rotation steps, each row followed by its count of steps:
The counts run from 0 to 109.
[ -3  24 -10  -3  -3  15  26 -14  19  21 -43 -13  45  -6  30   9   5  -1
  10 -25  28  11 -24  -7  19  -9  31   7  25  25  -9 -24   4 -29 -15   9
   2  -2 -22  -8 -20 -16 -12  -6  14   1 -10  10  17   1 -23 -19  23 -10
  19   7  -6   7  19   7  -3   0]
24
[ 41  40  17  -8   6  19   0   5 -21  10   2   2 -42  -8 -41   2  29  20
   1 -23  21 -10  -5 -15  12  14 -30 -33   3   2  23  24  13  -9  -7  17
  21 -14  11   1 -12  16  -7  -8  -7   6  36 -21  15 -31  10  -6  -7   5
  -1  -5   9  -7 -13  13  -7 -17]
7
[ 36   3 -41  -9  16 -12 -10  -1  22  -2 -43  -6  -6 -28   2  -9  13   5
  13  16  19 -11 -11  -6   3  -2   9 -16 -18  35  13  -3  22 -11   4 -17
   3 -24 -32  14 -26  27   6 -11  28  10  16  -7   2  29  18 -16   5 -13
  16 -25 -10   8   1 -22  16  13]
19
[ 20  14  24 -18  -2   4  31  -6  -7  15   0  13  13   9   0 -12  18  17
   2   2  30  24 -19  19   4  36  13  -2  36  21  20  21 -20 -32  -8  27
  18   8  -1 -26  -6  -3 -12  -5   3  13   9 -11  20  -4  21 -19  -8  16
  36 -21  23  11  30  19  -2 -20]
97
[ 26  -6  14 -12 -17 -33  -2 -31   4  -3  17   3 -16  -6 -35 -23 -19  23
  -4  -6  -4   6 -16  -2  -4 -14 -13 -10   5  -1  24  13 -11 -13   3  34
  14 -53 -11  -4 -12   8  22  -1  -8   3  46  -9   4  13   3  -3  -5  42
 -24   0   0   9  -5   9  23 -12]
67
[ 28  21  12  41 -26  11   3 -11   8 -11 -28  17  24 -26 -33  -2  19  23
  -4 -10   5  -8   2 -17  24   9  42  -9  11   7  16  -1 -10  -9 -16   5
   8  -1   4  -8 -25   4 -11  23  27  45  18 -11   2   4  34  -4  44  -3
  -7  26  27  -1   4 -16   7  -9]
14
[ -6  14 -25  21  14 -27 -13 -19  25   5 -13 -44  22 -15  51 -15  18  -9
  14 -15  26   9 -31  -2   9 -20 -24  27 -30  22 -19 -17  -1 -19  10   8
   5  -9 -17  -9 -13 -19  -1 -19  29  -1  17 -18 -16   7 -15 -15   3 -17
  -5  -9  -4 -11   2   6  27  14]
27
[ 33   5  -6   8  -8   5  -5 -16  -3  11 -10  15  21 -28 -28  -5  36 -22
   7   3  11   8 -11 -13  -5  33  -1  -5 -17   9  -1  10 -28  -3   0  -3
   4  -6  -7 -16 -48   7  20  10  -7  41  37 -13   0  27   6   7 -21  11
  27 -13   3  -3  11  19  15 -20]
94
[-13  12 -15 -19 -33  19 -16  -3  28  29   9  -1  13  -5   4  11 -24   1
  -7 -18  13   7  -3  -1   1  11  10  13  18   9 -35 -15   8  -3 -21  27
 -13 -14 -17  13 -25   4  32 -18 -16  30  32   8   1   1 -33  -3 -42  51
   3  10 -21  -2  32  16  14 -20]
59
[ 31   6  19  20   9  26   5   8   3   2 -21   0  -6  -7  22  22  -9  10
 -30   4  18  -9  15  14  16   6  53  15  51  15 -29  14   5 -22 -11  21
  -6  17 -27  14 -18  20  -3   8   5  24  -9   6  -9  -3   5 -18   8  12
 -11  28  18   1  15  -9 -26 -24]
48
[ 21 -14   6  -7  -7 -30 -17  -6   2  -4  -9   4 -37 -29 -20 -31   0  13
   7   8   0  -7  -1 -14 -11  22 -11 -19 -10  -6   7  -9   3   4  10  13
  -5 -53 -15  -1 -14  25  29   2  -9  -5  47 -24 -12   8  -5  13 -19  39
 -21 -11   1   2 -13 -16  39   2]
68
[ 11  17 -19  23   2 -29 -22  -7  18 -15 -29  -6 -19  11  16 -20   0  46
   2  11   7 -21 -18 -13  11   3 -17 -11 -26  -4   4  -9  26 -11   4   5
  15 -18 -19   0 -10   5 -23   3   9 -16   7 -35 -10  23  -6 -11  25   0
 -16  22  -1 -18 -21 -22  22   9]
76
[ 50 -19 -20  14  21  -1  12  13  -9 -13 -30  13 -24  -6   1  19   8  -7
 -23  36   6 -38  32  -4 -11  23  12 -17  -6   6 -24  16   1  -5 -18  10
  -9  -4 -24   9 -17  20  21   9 -10   6  21  10 -26  21  17   7  -3   0
   2  -9  13 -11  -5 -21   4  -5]
45
[ 18   9   6 -27  21  -5  39 -18 -25  23 -20 -26   6  16  10   4  36 -24
   3 -27  58 -21 -18   1   7 -12 -37  -5  -2   8  -6  -4 -18 -18  -6  10
  17   2 -13 -25  -1 -13  17 -20   1  -7  16   7  -2 -16  -3 -10   6 -26
   4 -24   2  -9   1  32 -13  -1]
31
[ 16  33   2 -34  -1   4  18  20  -3   6 -16  11 -34  -6  -6  -4  22  25
   3 -14  27   8 -30 -22  28  13 -23 -18  13  14  24  26   7 -18  -9  12
  -4 -18  16   2  12  31 -10 -27  -2 -18  36 -30  47 -24  -9 -10   0   1
   6 -20   5  -4  -9  -5  -6   4]
8
[ 35  23 -11  -3  17  -9 -14 -12  21   2  -2   6  -1   9   4  13   1   3
   5 -24   1   7 -10 -22  27  -9  10  -2  34  10   4  16  25 -33   1   0
  22 -12 -10  16 -13  17  11 -16   1  41  -4 -11  40   2 -34 -22   6  30
 -13  -7 -14   6  15  -7 -22 -23]
82
[ -1 -11  23   7   0   7  51  10  10  -9  12  -3  14  -3  11   0  23  21
 -16   9  47 -12   4  -8  34  10  10   1 -10 -14 -17   8 -32  -4 -12  27
 -11  15   5 -40  11  -1  -1  14  17 -25  27   3   1 -11  13   4  18   9
   0   6  44  11  14  11   5  18]
39
[ 32  19  27   1  -8  23  30  -6  -7  -2 -39   0  -6 -24  -6  -8   8  38
  -3  -3  20  13 -26  19   9  34  11  14  27  31  11   6 -13 -17  13  21
   7  11  -8 -19 -25   5 -22   8   1   2  13 -15 -11  13  13 -17 -21  14
  29  -9  20   7  11  17  18  -9]
98
[ 11 -13  -3  11  23   4  19  20 -13   8  -9  14   5  21  44  19  -9   9
 -22   7  32 -13  24   2   6  14  45  -6  43   3 -21  22  -4 -34 -29  15
  -6   2 -11   6   3  22   7  -8  -3  12  11  -1  10 -13  18 -12   7   1
 -16   9  22   1  17 -15 -28 -11]
47
[ -4 -11  -9 -15  -2  -9  31   1  12   1 -22  11   8  -8  34  23  12  -2
 -16   7  33   8 -20 -17   9  31 -20  22   0  -1 -28   5 -18 -13 -16  30
  -6   0  -8 -29  -1  -1  24 -28 -10   1  31  -8   3  14 -25  16 -19  -9
  32  -2  -5 -21  22   3  26   7]
35
[ 17  24  -1  20  -7  23  17 -27  33   1 -20 -23  43 -12  15   1   0   6
   0 -23   9   9 -26   2  13  -9  16  38  13  23  -9 -21  -6 -19 -11  12
  18  -7 -17 -13 -23 -19 -11   4  14  26 -26  30   4  25 -23 -32   7   1
  18   9   2  -5  21  15  13  -8]
25
[  2  21 -39   5 -19 -13 -15   1  28  20  -9   6  26  16  30   7   6   2
 -13  -4  16  -5  -6 -29  -1  14 -18  -6 -15   2 -22   9   7 -17 -29 -15
   7  16  -9  -6 -27   1  -6 -12   7  36  16 -12  15  19 -21 -18   1  -4
  44   4 -21  -2  25  12 -11  -4]
85
[  7   3 -13 -19  -1 -35   1 -17  22  18  15  -1  19 -28  24 -10  25 -15
  38 -22  20  23 -39 -16  14  10  -7 -10 -16  10   0  19 -13 -25  -4  -3
 -11 -35   0 -26 -11  -6   1  -8   8  -2  42 -20  10  33  -8  26  -5   3
   7 -34  -4 -11  -1  12   0  18]
92
[-23   6 -31  22 -20 -16 -31  17  -6  30  -5  -3   0  -4  15   5   2  -5
   5 -13  30 -23   5 -10 -10  29 -29  -3  -5  -9 -32 -29  -9   7 -23  18
  -3   2  -9 -19 -23  13  -2 -23 -25  -3  39 -22 -18 -21   6  18 -18 -12
   0  24 -12 -11  11  23  25  -3]
61
[ 51   3  17  23  27  29  13 -23 -14 -14 -19   3   8  -4  -6  10  18  -9
  -6  -9  33 -12  11  -6   0   5  16   6   9   8  12  16 -18 -28 -20  26
   6 -33 -22   3  14 -33   8  -2   8  17 -10   5  18  -3  14 -23  33  17
 -11 -11  16   2   8  -1  -5 -31]
105
[ 39 -24  17  33  -4 -14  10 -24  -7  -2 -42   1 -20 -31   1 -26  25  -1
  11   2  13  -1 -11   4  -7   0  20  13 -25  -1  -2  -1 -23 -23  -4  29
  -8 -13 -11  -9 -17 -26   5  12  16   7  17 -27 -24  23  32 -13   2  -7
  -4 -15  40 -12 -22 -26  16 -20]
102
[ 21 -20  18  11  17   9  38 -10  -7 -19 -32   2  26 -12   3   1  15  -6
  11   3  53  -2  12 -13   0  -5  24 -13 -11 -18  -1   4 -23 -24 -35  14
  -6 -20 -10   4  23 -19  20   1  20  -3   2   5  17  -7  17 -27  43   8
  -5 -23  19   3  -7  -7 -14 -15]
104
[  8  21  10  13  25  -6   5  19 -23  -1 -30   6 -18   3 -14 -11   5  36
 -16   8  27   0   6  -1  18  27  10 -16  34   2  21 -16  13  -6  10  11
  24  -8   1  -5 -16  39 -21   0 -23   3  25 -40   4 -32   0  -4  35   9
 -10  22   8   2  -5  -5   6 -14]
72
[ 25  15  -9   2  16   1   4   6 -32  23 -38  12   5 -21 -16   6  44  -1
  17  -6  38  -1   1  -5  -4  46 -24 -11 -16  12  -3   6 -20 -15 -10 -13
  12  -3   2 -21 -29   0  -4  -4 -27   9  24 -27   5   7  21   6  -5 -12
  35 -10   6  -7   8  29   3  -2]
95
[ 14  13 -19  -2  19   1  24   6  -6  21 -62 -15  15 -11  38   3   6   4
  25 -26  31  -7 -21  -3  10   2  28   3  34  23  -1 -18   6 -28   6  -3
  -4   9 -20   9 -20  13 -23 -18   2  15 -16 -16   3 -23  -8 -18  19 -30
  20   1   8   5  -1  -4 -14   9]
23
[  6  34  22  20 -13  19  15  14  20  14 -36 -22 -12 -16   9   8  -4  27
  27 -42   4   4 -37 -29   4  20 -17  -7  14  -3  -6 -22   9 -11  -9  18
   3 -17 -13 -18  -6   4 -15   3 -20 -28   8 -26   9  -9 -40  -3   0  13
  -7  27 -12 -24 -13  27   7   6]
0
[ 52   8  -9  20   9  -9  13 -15  -2  -6 -34  -6   0  -9 -29  -4   5 -12
  -1 -13   2 -35   4 -44   8 -28   9 -33 -16 -24  -2  -7  12  -8  -6 -13
  17  -9 -31  13 -22  12  14  20  22  16   4  -7  -2   4   1 -22  35  11
  -8   9   2   4 -28 -10 -14 -18]
79
[ 57  17 -17  -3   1 -16 -23 -20  25  -1 -17  -4  -9 -23 -26 -25   8   5
   5  12   4  -6 -17   7   8  -8  11   8  -5  41  27  19  11  -7   1 -10
   9 -22 -30  23 -27  16   0  -4  26  23  11 -11  11  24  18 -19   3  15
  -3 -26   3   8  -4 -22   7  -4]
18
[  5  42 -46  -3   9   0 -27  12  32  12 -28  10   2 -13  27   6   8   4
  11  -4  16   0 -11 -34  25  16 -17  -6 -11   7 -28   8  45  -9  -6 -21
  -3   6 -19   3 -19  21   5 -19  -2  19  16 -21  21  21 -38  -5  -4   9
  24   2 -25  -2  10   5   2  25]
84
[ 32 -19  20  21 -18 -20  10 -32  24  -2 -22   6   9   3  18 -17   8  32
  -4   9   3   7  -9   2 -18   8   7  11 -10   3   1  20 -30 -15 -23  34
   7 -23  -3 -14 -12 -33   3  12  20  10   8 -22  -7  43  19 -21 -12   7
  10  -8  22   1  -7 -22  18 -20]
101
[  6   9 -18  23   1  22  -5  18  39  -4 -10 -20   0   5  61  14  -5  29
   1   9  35 -16  -2  -8  10   3  13   9   5  21 -27  -9  16  -8 -29  13
 -18 -13 -23  -1  10  13 -16  -1   3 -30  -3  12 -15  27  -9  -7   0  -2
 -17  13 -13   4   2   5   0  14]
50
[ 24 -29 -11 -17  10 -28  17  -8  25 -10   5  12 -21  -3  33  -6   4  12
  -8  28  28  -9  -3  -3   8  -3  14  -4 -21   4  -9  36  -6 -21 -20  13
 -17 -18 -17   8  17  23  32  -5  19 -10  22   9   9  29   8  -6  -3  19
  -5 -26  22  -4   2 -25   5  19]
43
[ 40  23  26  -6  -3  20   4   0 -14  16  18   3 -10  16 -44  12  21   0
 -22 -16  21  -9   1 -25  -2   7 -30 -17  -1 -14  13  28 -14  -5 -20  10
  24 -14  13  -7  -1  -3   4  -4  -6  26  25 -12  24 -10  11 -25   5  17
  -7 -17   7   4   6  18 -23 -38]
6
[ 26   7 -13  20 -12 -22 -11   9  18   0 -38  30 -31 -33  -6  10   5  35
   1   4   0  -7  -6 -19  -3  35   0 -10  -4   3  -1   9  11  -4 -24  31
  -2 -14   7  -5 -26   9 -25 -23  -9  21  21 -38  23  19   4  21   9  -8
  20  19 -12 -16 -10 -24  29   1]
11
[ 13  23   8 -11 -34   8  32 -14  24  29  13 -20  48  -1  -6  18   1  17
  21 -40  16 -10 -32 -17  23 -24  -4 -11  -3   2  -1   7 -23 -14 -18  -7
  20   9   2 -26 -23 -12 -17  23  27   2  13  -2  30   6 -13  -1  20  -7
  13  -2   2   3  16  36 -21   4]
89
[  2  10   3 -10   5  -6  26  13 -31  22 -16  18  33   2  24  -3  41  -7
  16   5  50  17  -6   5   1  45  -5 -12  15   0  14   6 -26 -27 -14   4
  21  -2   8 -26  -8  -2  -5  -4  -3  -1  21 -24  10  -3  23  -3   4  -2
  22 -32  11   3  18  34  -9  -8]
96
[ 54  21  19  -3 -14  -1   9 -26  28   7  17 -10  20 -11 -35  21   7   6
  16 -52  -4 -19 -38 -14  17  -5  -9  -3   5  11  13   8 -16 -12  -7  14
  15 -14  -2 -18 -27 -16 -30  14  13  17   4   3  11  29 -18  14  -2   9
 -10  -4  -1 -11   4  26 -14 -15]
90
[  3  26  10   0 -12  -1  12   5   6  13   9  -5   0   6 -28  -3  27 -12
  -5  -9  30  -2   2 -42  -2  11 -33 -35 -32 -24  -3  14 -13 -11 -31  -3
  17 -19  15 -16   3   3  24  -8   6   0  33 -16  28  -8  11 -21  22  18
   7 -14   3   4   1  18 -11 -23]
5
